128 stands for zero in the data rows.
Some points, each followed by its number:
127 149 153 133 162 85 170 103 132 92 136 160 108 76 134 130 144 140 114 115 104 178 142 105 0
91 220 178 150 164 127 130 135 72 103 102 108 136 127 165 118 113 130 145 152 105 103 125 93 1
124 75 168 111 120 149 64 126 109 124 185 148 112 159 153 192 138 95 177 173 103 82 77 113 2
123 90 111 170 183 143 133 168 109 130 126 113 110 118 194 101 100 128 171 101 118 132 58 98 3
183 66 152 167 141 116 121 153 71 146 134 142 131 150 128 103 120 133 80 37 158 81 96 150 4
180 105 101 114 125 108 111 165 180 123 173 98 99 172 174 127 94 188 130 103 27 126 155 167 5
162 68 125 159 69 117 124 99 94 139 124 157 163 130 150 139 132 83 94 130 159 103 113 138 6
121 172 135 156 126 149 151 131 51 108 182 207 165 121 144 203 106 81 165 190 105 108 116 38 7
179 101 102 124 126 113 156 134 116 108 137 128 103 62 132 88 132 131 99 85 165 144 144 164 8
98 103 151 87 104 129 133 104 136 137 60 139 115 63 89 173 167 111 126 86 199 137 160 109 9
70 175 125 107 150 83 134 113 196 114 90 142 132 152 119 134 104 96 107 166 163 125 199 113 10
79 139 148 71 160 116 117 78 168 132 77 83 97 197 59 158 217 156 141 111 160 126 201 168 11
149 61 151 126 97 132 139 88 108 140 83 122 152 53 90 128 115 90 106 158 193 124 99 104 12
234 41 97 130 165 155 148 176 103 105 74 101 143 123 151 96 168 113 112 81 155 139 93 152 13
133 155 92 29 88 131 104 131 104 144 113 155 96 94 105 128 129 142 112 77 108 143 136 138 14
70 173 124 149 131 133 214 162 174 89 102 40 170 130 110 89 197 212 161 69 133 171 166 150 15
121 164 104 163 143 131 142 136 166 124 133 147 142 158 138 125 48 103 102 209 152 141 179 137 16
116 186 123 152 117 154 139 193 101 85 137 111 144 153 116 137 101 215 98 161 99 162 93 136 17
205 151 58 98 137 83 186 109 156 103 135 97 108 106 108 82 126 141 52 186 139 176 155 159 18
71 156 97 79 101 57 123 95 143 105 120 135 72 136 128 150 143 195 169 99 110 157 146 152 19
149 112 141 149 87 119 109 129 82 168 171 152 166 112 140 146 117 86 82 88 142 114 73 152 20
130 152 137 113 110 148 98 139 123 100 143 153 143 154 117 118 137 110 100 116 128 106 153 135 21
161 158 137 130 143 105 164 120 143 112 169 68 128 103 101 99 111 192 96 130 115 175 172 160 22
120 87 118 118 102 152 136 83 140 174 124 178 85 28 139 190 98 90 106 148 140 141 94 112 23
86 144 173 81 142 137 111 82 118 184 82 65 91 159 41 112 198 172 168 55 126 94 131 143 24
165 136 129 87 85 83 116 55 101 191 103 160 59 138 126 126 128 151 149 70 166 153 123 108 25
107 139 164 172 139 111 133 120 132 118 111 125 134 169 88 89 156 153 161 158 151 87 145 124 26
66 160 123 104 133 83 135 116 176 97 108 156 137 157 128 140 110 104 131 186 161 152 186 111 27
123 160 112 181 115 115 70 168 94 92 143 162 123 129 224 136 79 133 132 115 87 144 106 106 28
116 154 109 118 104 177 136 104 149 178 73 85 106 94 104 92 134 179 132 108 149 117 125 163 29
125 193 130 41 64 113 83 99 93 175 124 145 90 90 127 105 97 112 38 158 177 109 128 113 30
128 159 135 104 92 188 114 126 121 146 121 138 123 135 68 153 137 133 81 222 135 100 155 170 31
75 165 144 128 158 144 118 145 130 119 154 83 146 158 112 86 168 158 98 129 74 117 143 152 32
Which point above is nearest to each new point? Its number follows each.
127 198 120 147 90 131 112 155 102 114 120 126 178 127 162 129 88 119 119 172 81 107 138 67 1
168 124 92 57 167 89 144 120 148 115 111 94 52 106 137 91 147 123 129 34 126 157 151 140 8
113 122 109 131 149 185 101 167 211 210 69 136 133 151 140 178 77 112 173 154 114 133 158 87 16
154 116 102 132 118 97 164 109 126 115 83 151 118 130 91 93 138 91 128 183 179 92 150 120 26
220 109 176 94 146 139 128 108 161 140 138 138 96 167 120 144 154 118 130 116 137 89 132 151 21
69 96 147 133 148 128 167 160 126 96 118 125 163 198 154 122 221 99 201 152 141 92 101 114 26
19 91 151 146 213 132 117 122 117 91 126 51 85 215 61 97 255 176 232 9 78 91 142 182 24
171 170 102 109 149 171 167 120 115 89 187 167 161 36 143 152 67 109 77 174 99 207 158 105 0
63 177 169 141 148 136 119 115 85 74 99 143 120 157 67 104 187 140 135 123 132 86 110 96 26
152 103 140 144 95 131 75 115 134 144 132 172 117 134 157 146 119 103 178 172 94 79 89 122 2
71 136 121 142 157 123 134 139 161 198 139 107 146 125 177 137 139 114 190 114 87 118 107 97 3
116 114 161 142 135 110 103 151 43 72 138 129 83 135 151 117 116 138 204 96 91 82 79 103 3
65 149 128 143 99 164 91 152 91 105 106 129 152 153 113 118 212 121 116 100 173 99 80 145 21
242 150 193 82 126 76 149 114 123 73 84 184 157 221 99 153 134 89 81 201 167 61 183 114 21
91 116 89 156 148 128 135 142 154 152 183 65 152 154 136 91 112 166 120 140 111 134 107 160 32
64 153 162 124 89 112 94 94 108 100 129 123 78 170 79 147 151 199 128 136 112 130 127 146 19
135 133 139 112 190 151 145 131 117 64 101 134 70 187 141 110 192 126 166 159 147 126 108 134 26
53 99 87 149 115 150 109 130 124 164 121 90 163 141 123 149 166 212 167 64 132 165 116 183 29
179 114 95 123 171 129 230 164 171 124 162 59 119 136 114 81 151 142 131 98 77 153 134 138 22
116 188 109 109 146 119 123 122 128 136 109 136 112 126 135 92 123 111 87 126 142 96 125 109 21
130 101 133 100 101 110 118 110 152 160 95 153 75 118 131 135 101 88 140 151 163 122 116 111 23
84 128 110 132 121 98 134 140 159 64 107 139 99 166 108 110 176 174 200 81 122 154 165 170 19
122 151 138 123 144 136 141 132 123 46 151 155 115 129 163 74 125 76 80 118 124 123 136 107 21
92 104 104 138 113 80 118 123 92 136 169 107 149 194 72 127 158 124 170 157 102 92 98 111 26
188 170 126 107 151 97 179 93 117 78 119 146 131 86 134 126 155 148 82 137 116 174 163 126 0
110 163 170 148 139 191 98 148 144 78 109 175 126 108 145 132 161 98 114 102 152 100 134 114 21
73 138 102 133 82 86 160 112 101 46 171 139 121 158 154 83 142 89 155 133 131 105 82 140 21
26 174 192 130 154 106 112 133 75 127 48 164 107 205 152 138 142 118 176 127 165 88 90 80 1
121 109 89 131 131 86 150 104 166 86 205 110 107 132 111 138 111 142 148 196 101 195 125 170 22
105 52 75 146 137 107 168 132 204 150 123 92 110 139 97 170 121 181 213 109 119 147 172 138 19
157 132 104 216 154 140 154 154 122 132 157 146 141 113 228 92 64 57 206 142 108 127 97 107 3
85 109 39 130 143 151 140 152 127 111 146 142 73 65 183 118 117 135 185 96 100 156 106 116 3
137 197 138 119 66 99 102 102 121 144 154 151 110 138 147 164 112 105 115 177 112 120 130 112 21
190 81 136 151 123 127 147 106 107 142 124 114 115 150 112 112 132 210 122 123 138 113 90 164 4
107 132 78 133 129 155 62 151 140 102 117 178 107 101 132 121 131 108 117 91 136 156 190 135 21
57 97 129 99 165 163 164 146 118 128 108 78 177 145 114 169 169 102 201 156 134 136 105 90 26
212 14 130 195 86 163 127 151 154 186 113 190 137 100 137 152 99 114 138 130 188 85 72 146 6
148 106 165 140 123 129 121 113 127 122 134 180 111 150 165 173 122 102 180 207 123 86 92 114 2
67 123 104 121 118 147 152 116 135 125 106 126 144 157 80 172 185 88 198 158 149 101 149 98 26
78 128 130 173 132 174 106 171 122 94 148 159 151 121 153 144 193 73 130 114 103 119 84 117 21
200 80 185 137 120 201 83 85 96 122 110 141 116 81 88 138 73 130 57 114 167 124 114 135 12
62 144 87 120 114 18 157 106 162 83 143 200 136 164 212 141 99 98 178 134 121 139 157 103 27
169 107 160 92 121 150 135 122 173 121 85 130 144 139 125 159 134 124 88 121 129 130 152 136 21
123 93 144 95 146 108 167 69 135 156 140 192 122 101 166 182 112 70 131 176 120 116 90 119 23
126 158 138 150 179 143 133 160 137 118 84 134 135 142 100 96 183 149 159 109 154 113 122 107 26
174 75 133 170 174 142 115 133 94 74 131 103 62 171 140 73 149 143 141 147 80 129 106 159 3
130 102 115 114 99 172 131 146 104 173 152 140 155 88 110 168 140 125 107 119 133 145 109 136 20
90 84 152 135 101 86 102 110 108 143 104 164 84 144 181 149 124 145 196 62 139 120 97 125 25
160 180 147 135 149 90 85 131 96 59 121 170 86 156 203 90 108 161 145 94 115 127 165 99 28
174 136 113 137 67 123 103 131 102 109 120 188 169 106 106 116 98 64 36 209 197 83 101 133 6
140 98 124 79 143 121 119 128 89 89 142 138 84 131 134 156 147 120 133 105 97 113 127 144 21
155 167 91 106 88 121 168 165 180 123 67 122 155 91 13 146 138 136 31 194 168 132 180 178 31
119 171 107 142 102 141 122 130 130 131 166 166 150 131 184 100 60 71 56 247 139 107 99 110 16
130 95 103 147 84 123 137 69 140 226 153 156 169 71 128 172 92 116 152 157 121 162 108 127 23
41 182 126 104 157 83 126 91 106 145 119 70 135 170 101 113 176 123 103 143 108 87 146 90 32
